One turn sends every row of this set to another row. A few are shown first. Where does it send the rows asked after them?
vuf: [ 25  11  13   3  -1  11 -18   3 -17   2  -4  18  11  10   7 -10  22   1
  10 -34  -5  22   2  24 -16 -11  -4 -12]
gapi: [ 16  12 -18 -19   2  13  -3  30   0 -10 -28   5   5  18   7   0  23  11
  19  14  -8   4   6 -17  -8  -9  21 -16]
kar: [ -8 -10 -35   0   7   9 -16   9  10  -8   2  -9   2   7  -4  -2  -8  27
  -8  -1   3  -2  11  15  -9 -19   0  28]
Lomap: [ 11  -5 -24   9  -9  17 -14  12  21  -6   3  -2   0   5  -6  -3  10  30
 -17  13   6  13  10   9  -6 -16 -10  16]
medud: [ 10  -3   4 -15   5  13   0  -9   3  -8  19  15   2  20  -3 -12  16   2
  10 -36  21   5 -14  20 -30  -3   3   4]
ligim: [ 30  12  -2 -24   0  15   1  24  -7 -17 -36  -5  12  32  10   9  18  10
   5  22 -15  11   9  -8 -15 -11  -1  -3]
gokog: [ 27   0 -16 -16   0  20   1  20 -13  -4 -23  -8   6  30  24 -11  16   8
  14  14 -25 -11  20 -10  -8 -24  12  -6]
tugud: [  7  -3 -19   5  -1  17 -13  12  21 -12  -5  -5  -5   4 -10   4  11  32
 -14  11   3  13   0  11  -2 -14 -10  21]
ralum: [ -7  -5 -28  -5   0   1 -16  17  12 -16   4 -10   8  13 -11   4  -5  24
 -12   5  15   8   9  11 -20 -12  -4  26]
Zop: [ 31   6 -18 -13   1  24   0  16  -9   0 -30   1   7  23  21  -6  14  11
  11  14 -26  -2  21  -8  -2 -20   9  -7]
ligas: [ 24   7  -2 -27  -2   8   4  26 -12 -22 -29 -12  12  37  12   3  18   6
   7  20 -20   3  10 -11 -20 -14   2  -2]
lub: [ -3 -10 -21 -33  10  16  14   3  -7 -15  -1   1  12  36   7  -1  -3   6
  18  -6  -3 -22   2 -10 -37  -5   4  12]
Luzif: [  2 -13 -20 -29  11  25  13   3  -8 -11  -3  -2   8  38  14  -1  -4   7
  20  -3   0 -27   3  -5 -34  -9   2  15]
Sepa: [  4 -11 -18 -31   5  20  13   4  -7 -14   0  -1  15  42  12  -1  -4   4
  15  -1   3 -22   6  -8 -42  -6  -2  14]
Resol: [ 12   5 -11 -19  -5  -6 -22  24 -30 -23  -6 -17  11  35  24   3  -4   7
  18   7  -4   9  11  15 -11 -25 -11  22]
Poti: [  4   2 -28 -10  -1  -1 -25  21 -27 -10   0  -9   4  22  28  -9  -4   9
  29  -1  -9  -2  15  12   1 -29   7  14]
ramid: [  9  -3 -20   4  -5  11 -11   7  18 -11  -2  -2   2   4 -12   0   7  30
 -21   9  -7  16   9   9  -5 -14 -13  21]
koz: [ 22  -5  15 -17   5  18   3 -14  -3 -10  11   7   5  29   2  -8  12   2
   2 -32  14   6 -11  28 -31  -7 -14  15]
sukir: [ 33   8  21 -11  15  19  -4  -9  -2  -1   5   6   5  21   5  -8  20   0
  10 -30   3  13 -12  30 -14  -3 -13   6]
tezik: [ 29  10  14  -8   7  14  -7  -1   4   2  15  12   7  18   4 -12  25  -2
  14 -27  19  15 -11  23 -21   1  -4  -4]
metol: [  3 -10 -25   0   3  13 -16  10   8 -11  -1 -16   5  18   1   3  -8  25
 -15   8  11   2  14  20 -16 -20 -13  34]
bon: [ 25  11  20   1   6  17 -18   5 -17  -3 -12  12   5  12   7  -2  24   4
  13 -33  -4  20  -8  29 -13 -12  -8  -5]
nirif: [ -5   9 -20 -19  -3 -13 -25  32 -22 -25  -1  -9   7  24  14   2   3   8
  30   1   6   9   1   6 -10 -18   9  11]
Fuza: [ 29   9  10  -8  10  12  -5 -12  -1   7  15  15  10  13   4 -19  18  -2
  10 -36  -3  12  -2  23 -13  -4  -3  -2]
kep: [ 27  10  16   5   0  17 -20  10 -13   1  -5  15   6  14  11  -5  27   1
  15 -28  11  21  -4  25 -19 -11  -4 -13]
Zigak: [ 19  -8   1 -11   7  22   1 -20  -4   1  18  13   2  20   6 -19  10   3
   6 -38   5  -2  -3  26 -22 -11  -2  10]
sodu: [ 10   7 -16 -23   4   9  -2  31  -5 -16 -24  -5   2  25   9  -3  23   9
  22  12 -12  -5   3 -17 -12 -12  23 -13]

Fuza -> sukir
metol -> ralum
Now these:
kep -> vuf
lub -> Luzif
tugud -> Lomap
gokog -> ligas
Zop -> ligim
medud -> Zigak
Poti -> Resol

One turn sends every row of this set to another row. A few are shown first. Where does it send the rows asked after them?
vulem: [ 19  11  -4   0   9  13  11   3 -11 -22  -5 -11  -9]
gat: [ 18   2  -2  -4   9   4 -19  10  27  -4   1  -1 -12]
sotu: [-17  14  14   8  11  16  10  18 -13 -11  19 -16  -3]
fisit: [ 13 -20 -16  -6   1  16  12   5  -3  18  16  -1 -10]
Vadod: [ 17 -11  20   1   3   0   2  18  24  -1   9   1 -12]
Mol: [  7   7  -4  -2   2  10  12  26  22  -3   6  -8 -15]
Fero: [ 10  25  20   6  23  12 -19  15  -5   5   3  -5 -11]
bezik: [-11  -4 -10  19  -8   1 -21  -8  -3 -12  10   2  11]
tuze: [  1  10   1  11  -1  25   7   2 -21 -17  13 -15   9]
furum: [ -9 -10  -4  10   4  -4  -8 -10 -19  28  13   3 -25]
murub: [  6 -19  -6  -3   1  18  17   9   3  15  16   1 -28]
bedo: [ -8 -18   9  13   9 -17  -7 -14   6  14  19   4 -10]
dima: [ 15 -21  -8   2  20   2 -19 -10   9  -4  -1   2 -22]
mos: [-12   8  22  18   4  29  -9   8 -22   4  11 -15  -2]
lipa: [-25 -12  12  21   7   2  -4  -9  -1  23   3   0 -16]
Riz: [ 10  30   9  -6  13  10 -19  10 -10  13   5   1  -8]
peda: [-17  -8  -1  20  -8  -7  -8 -11  -3 -15   9  -9   7]
Venis: [-11  -2  -3  13   1  10 -14  -6 -35  -1   2  -2 -28]

mos -> Mol
furum -> tuze
Now these:
peda -> Fero
Vadod -> lipa
Venis -> vulem
Riz -> fisit

One turn sends every row of this set to another row. A few are shown first. Where does it send the rows asked after them?
vuzis: [  3   4 -17  -1  12 -16  23  30 -10  -7 -15  17   5 -19  19 -29  -6  13
 -11  15  -3   6  18   9  14 -34   6  -1  -6   5 -20   6   4 -18   5  13
  -8 -10  13   2  -1  -1   3  -7]
Rabeb: [ -4 -14  10  17  14 -30 -15   4 -19 -14   7   8 -14  -1  20  -9 -12  15
   4   6  -7   8  14 -16  22   2 -11  -9  -9  -7   6 -16  31 -15   5   7
  11   2  18  21  14  15  15 -12]
loni: [-12  -8   6 -12  18 -23 -12  11   2  -4  -2   9 -17  -9  18   3  -7  11
 -14  -3 -10   7  25  -9  16  20   8   2   8  -7  -5 -13  18   4   5 -12
  13   7  27  16  24  17  -4  -4]
Bitud: [-10  -1  20  -2  -8  -4   5   5 -41  -8  -3  -2 -19   7  22  22 -22   1
   1  16 -16  33   1   1  14  -5   4 -25  -5   7 -20  14   5  -3  -8   9
  -1  -2  14  15   3   0 -15 -10]
vetu: [ -9  10  13   1  19 -14  -1   6   2 -10 -11   2  42 -11  15  -1  -6  -1
   2 -33  -5 -23   8  -3  20  -8  -4  14 -11  13 -24  12  -4  -4 -17  11
 -13   1  14   7   8  -4  13 -13]
kuges: [-19 -12   7   9  -7 -20 -14 -10 -15  -4  10   5  -5   2  13 -24 -23   6
  13  -1   0   0   4  -8  12  13  -7 -15   1   3  22 -16  20  -1  14  18
  13 -11 -13   4  15   0  17 -17]
pog: [ -8  22  16  23   9  -7   4   4  -4 -27   3 -16   1  -6 -12  18 -12  -6
   9   1 -11  18  -4  21  15  -1  -1 -18 -17  11   5   0 -14   1 -19  -7
  -6  11 -12 -10   4 -14  -9 -12]
tora: [ -7  10  -9   0   9 -10  16  25 -20  -2  -3   4   3   2  -2 -20 -16   6
 -12  30 -10  11  25  24   0  -6  13 -12  11   9 -17   5   3  -2   5   8
   4 -15  12  -9  11 -11  10 -13]
Vik: [-11 -22  18  -6  -5 -10 -11   3  -1   9  17  -3  15   3  23 -10  14  24
   8 -15  -3   8   5   2  17  -7  -8  28 -32   5 -25  10   5  -8   3   3
  -4  -4   6  10  -2   8 -13  19]
Radu: [-12 -19  15  16  17 -11 -20  11   1 -19  11 -11 -15  -9   7  -2  -6   7
   6  22 -15  -5  -8   7   4  -2 -35  -9  -6   1   1 -10  -6  -5 -20  13
 -24   3  11 -10  -9 -10 -20  16]
zik: [-20 -24  14  -4 -20 -13 -14 -15 -13   6 -12  -9   6  -6  16   6   8  13
  11  -3   2  12  11  11  19  15   7  30 -11   0 -13   7   1  14  -9   9
   8 -21  -9  -8  -2   3  -1  14]
nogum: [-26  -2  13  -8  -4   2  18  11 -23  20   8  13 -16  -8  20  -3 -29   2
  -8 -10  -6  12   6   2   1 -14  13 -22   5  -3 -11  19   4 -11  -5  -7
   6  -5  11   8  10 -15 -17  -3]
vup: [-14  -4  19 -18  20 -21  -9  16 -21 -16  -6  -1  14  -8  31  18 -18   3
  -5   9  12 -21  -4 -18  17 -12 -11   6 -14  -1   1  -1  -3   0 -21   0
 -24   1  36  -7   4  21 -18  -5]
fen: [-21 -12  -5   9  12 -15 -21  13 -17  -5   5  -7 -19  -6   4  -3 -19  10
 -10   7 -12 -38  -8  18   3   9 -15   1   8  -2   1  -3 -10  13 -21   9
  -8  -1   4 -15   2 -10 -10   1]
Lunor: [ -3  18  17   5   8 -14  -8   3  -7 -16 -17 -22  36 -15  16  12  -3   6
  30 -30   4   1  15   0  13   0   3  17  -4   5 -15  -5  -7   2  -3  17
 -18  -7  22   2  -7  -1  -9   0]
Ziven: [ -6  12   4 -27  12  -7  -1  19   6   1 -15  12  17 -22  27 -28  -1  11
  -1  13  -1   0  21  15  29 -25   0   9 -16  10 -25   4 -11  -2   7  11
  -6   8   6   5  -1  11 -13   3]
zata: [-17  16   7 -18  -2  -6   3   5  -6   4 -17  -7  23  -8  17 -28 -11  10
  29  12   8   1  17  19  28  -9   9  18 -10  12 -10 -10 -11  12  22   8
   0  -8  -8 -15  -2   6  -7   6]
dubi: [-19 -15  18 -12 -10  -5 -22  -8  18   1   7   2  -3  -6  25 -12 -14   3
   5   9   5  13  -6  -3  13  17  -5 -21  -2  10  20  -6  -1  12  13  22
   4   4  -5  14  10  11  -8  -2]
kiz: [-11   6  18  16   1 -14   7   8 -14  -6 -18  -9  14  -3  14 -11  -9   8
  34  41  11  22  12  14  30 -17   1   5 -19   7   4 -10   0  -2  10  11
   4 -13  -7 -15  -8  10  11   5]
Pepak: [-15  -7  -9 -14   3 -25  16  15   9 -13 -13   6 -12  -7  23  -3  -7   4
  -8 -19  -5  13   5 -22  14  11  11  12   7  11   7 -20  11   4  23 -14
  -1 -11   4  -1  19   7  -4  -4]
nisu: [-21 -12  19   7  11 -14   7   6  -4 -27   4 -11   5 -11   9  -6 -13  -5
  22   4  -4   4  -4 -14  -1  -8 -27  -2  -2   5  13 -20   2 -13  -9   1
 -33 -20   5 -32  -4 -17 -15  10]
lofip: [-11  19  24  20   4 -13  -3  -1  -1 -18 -21 -20  10 -31   6  22  -3  -3
  27 -10   7  21  12  10  15  -1   6   1  -7  -4   9  -7 -12   1 -19   6
  -6  -2   1 -11  -9  -8 -14   5]
sube: [-14 -11  16   6 -19 -20   4 -10 -38 -19 -25  -4  -9   3  18  22  -4  -2
  11   9 -14  28   2   0  25   3   0   5 -14  12 -11   5   8   5 -11  10
   4 -21 -18  -7   2  -1   7  -7]
Gugom: [-31  -1  26 -27  12 -11  -1   3  -8 -11  -2  -7  20 -12  15   5 -21  -8
   9   0  11  -9   7 -13   0   4  -7   2   7   0   8 -10  -6   5 -14  -6
 -26 -12  24 -30   9  -2 -23   3]
radom: [ -5 -17   5  -7  -4 -17   5  10  22 -17  -7   4  -6  -8  36  -1  -2   5
   2   1   2  26 -15 -23  21  -2  -5  -5 -14  17  16 -12   4  -2  22  10
 -12  -1   1  15   4  19 -12   1]
Pomog: [-13  -8  -9   8  14 -29  -1  20 -37 -17  -9  -1  -5  -2  20   6 -22  10
  -9  -2   2 -41 -14  -8  17 -13 -12  12  -8   1   6  -3   0   0 -17   6
 -16  -9  10 -14   2   5   0 -14]
pozo: [  2   5  -8  30  12   2  11   9  -9 -15  19 -15   5   6 -11   5 -24   9
  -1  -3  -2  -1 -15  23  11  -5  10 -23  -8   4  -6  13  -7  -4 -13   1
 -12   7  16   5   1 -10  -4 -14]
savus: [ -7  -9  -4  23  18  -3  11   8   5   0  -1   5  21 -14   6  -3 -19   6
 -10 -18   9 -22  -6  11  17 -15  10  -9  -6  -4 -11  25  -3  -8 -28   5
  -7   2  20   9   2  -7  13 -12]
vini: [-10   9  23   8  10 -10  -3  17 -11  -4  -6  -1   7   4   3  -3  -9   2
   3  57  -6  26  22  26  16  -5   1 -13  -9   7 -10   3  -1   1  -5   9
  11  -1   7  -7   6   5  11  -3]
maliz: [-21  -9  12  -2   1 -11  19  15  -9  12  18  17   4  -3  22 -21  -7  10
  -2 -26  -9   3   1  -9  10 -28  -6   7 -24   8 -13  13  10 -26   3 -12
  -2  -6  -7   4   8 -12  -7   3]

Gugom -> nisu
Pepak -> radom
kiz -> vini
Now these:
vetu -> Lunor
sube -> Bitud

One turn sends every row of this set to another row. A few are shown first. Where does it send the rows asked after them?
pevi: [-8 -2 28  8  4 10  5  6  7  2 13 21  3 19 -9 -4 -3 11 -5 -6 16]
dakab: [-18   2  -7 -10  24  -9  14   2 -23  -9   1  15  13  -4   0 -18  12  -1
  13   7  -3]
geli: [-12   1 -11  -9  27  -6  11   8 -23  -8   1   8   9  -4  -2 -20  11   1
  18   4  -6]
fisup: [ -8   1  21   9  -5  10  -2   2   9   0  10  21   9  18 -11  -4  -1  14
  -8  -1  17]
vutog: [ 23   6  20  15  12  -8   9 -14  16  -9  -3   6 -32 -13   0  11 -23   7
   0  -2   9]
parib: [ -4  18  12 -15  -7 -29  14  -3  -8  -4 -12  -5  -5 -11  11  -1   4  26
 -22  -2   1]
ladam: [ 22  17  -8   5  18 -16   4  10  -6 -26  -6 -13  13 -13  13   3 -18  -2
 -17   5 -18]
durur: [-21   0 -16 -15  21  -4   8   2 -19  -7   2  10   4  -9  -4 -13  13  -1
  16   8  -5]
dum: [ -6 -16  25   7  22 -14  19  31   0   8  -5 -14  -3  -9   0  -4  -3   9
   2   3 -16]
nad: [ -6   7  -1   5   0  -2 -15 -18  15 -29  18   1  -2 -17  21  -1 -13  21
   4   9   9]
Zefoz: [ 18  22 -14  12  18 -16   6  10   3 -20  -4 -11  17 -18  10  -5 -21   1
 -14  10 -19]
fol: [ -5   7  -8   1  -2  -3 -12 -19  12 -25  19  -1  -6 -21  17  -2 -10  20
   5  14  12]
sefuf: [-11  -3  30  10  -3   7   4   0  10  -2   9  13  11  17  -5   0   4  11
  -8   0  18]
Lif: [ 24   8  14  18  15  -8   2  -6  16  -8  -3   8 -30 -11  -5  14 -25   3
  -3  -2   6]
sinek: [ -2  22   8 -17 -14 -26  11  -2 -10  -3 -14   3  -8  -7  10   0   5  20
 -16   2   1]
fida: [ 25  -1  18  15  15 -10   7 -11   9  -2  -5   6 -34 -12   2  11 -25   9
  -1  -4   3]
Tezav: [ 21  19 -11  14  20 -17  13   7  -4 -18  -7 -12  17 -14  11   2 -16  -3
 -16  13 -17]
modav: [ -6   6  -8   6   1   0  -9 -18  11 -26  18  -1   0 -20  15  -7 -17  24
  11  12  12]
fer: [-14   2  22  10   2  13   0   6  12  -2  10  20   4  19  -6  -5   2  12
  -2  -2  15]
Kan: [-15  -4 -13  -8  26  -4  12   0 -21  -9   4  11   5  -4  -4 -22   7   1
  15  10  -8]
Rif: [ 17   8  24  12  13 -12   5 -16  13  -7  -2   4 -31 -14  -4  13 -25   3
   3  -5   6]
geko: [ 22  18  -8  11  21 -25  10   6  -5 -20  -4 -11  15 -22  10   1 -16  -3
 -16  11 -10]
Zaz: [  5  -1  -7  24  21  19  -5  -5  11   7   7 -16 -10  -1   2 -13   6  -3
   6 -16  -7]
tuzol: [  6  -1 -10  26  18  18  -5  -3  18  10  12 -14  -6   0   4 -12   4  -1
   4 -10 -10]
piza: [ -7   6  -6  -2   1   0  -6 -20  15 -24  15  -4  -7 -21  21  -2 -10  21
   7  12  15]
delu: [-19  -2 -10 -12  29  -7   9   1 -12 -12  -4  12   8  -9  -3 -20  11  -1
  16   2 -12]
Tul: [ 20   3  17  14  10 -12   7  -8  11  -4  -8   9 -33 -15  -4  18 -24   4
   1   3   8]
kuli: [ -7 -15  29   4  20 -18  19  29   6   4  -4 -12  -2 -10  -3   2  -3   5
  -1  12 -18]
guvun: [ 18  19 -16  11  22 -18   5   5  -6 -25  -7  -6  15 -22  10   4 -15  -4
 -13  12 -12]
fuf: [ 13  -8 -10  24  21  16  -2  -6  12  13   7 -16  -4  -1   3 -12   3  -4
   0 -10  -8]
sopo: [  0  17  11 -17  -8 -32  12  -3  -8  -3 -15  -3  -3 -11  11   1   7  22
 -16   3   4]
Sib: [ -6 -16  26   7  19 -17  12  30   0   6  -2 -15  -5 -13  -3  -6  -3   8
   2   1 -21]
Sodes: [ 19   6  16  16  13 -12   2 -11  16  -5  -2  12 -33 -13   0  19 -20   5
  -8   0   9]
Zof: [-10  -6  23   8  -1  12   2   2   8   2  14  17  10  17  -4   2   3   8
  -2  -6  16]
deket: [  2  18  10 -20  -6 -32  11  -3  -7  -2 -15   3  -8 -15  13  -1   5  16
 -16  -3   1]
Sidif: [-21  -1 -11  -9  24 -10   7   5 -18  -7  -2  10   9  -7  -5 -20  11  -5
  14   7  -9]
vem: [ -7 -12  26   2  24 -14  18  33   3   4  -1 -17   6 -13  -2  -1  -4   7
   0   2 -15]
lige: [  9  -2  -8  21  14  17  -9  -1  19  10  10 -16  -2  -1   8 -10   6  -3
   7 -11 -10]
vira: [ 20  21 -11   7  21 -17   6   9  -6 -22  -7 -10  11 -19  10   1 -20   3
 -18  11 -19]
Falit: [-13  -3  24   6  -1  16   1   2   6   1  12  19  12  10  -3  -1   0   8
 -10  -9  15]

Rif -> Falit
sopo -> fol
Now these:
Tul -> fisup
modav -> fuf
guvun -> Lif
vira -> vutog
lige -> Sib
deket -> nad
Sodes -> fer
fida -> sefuf

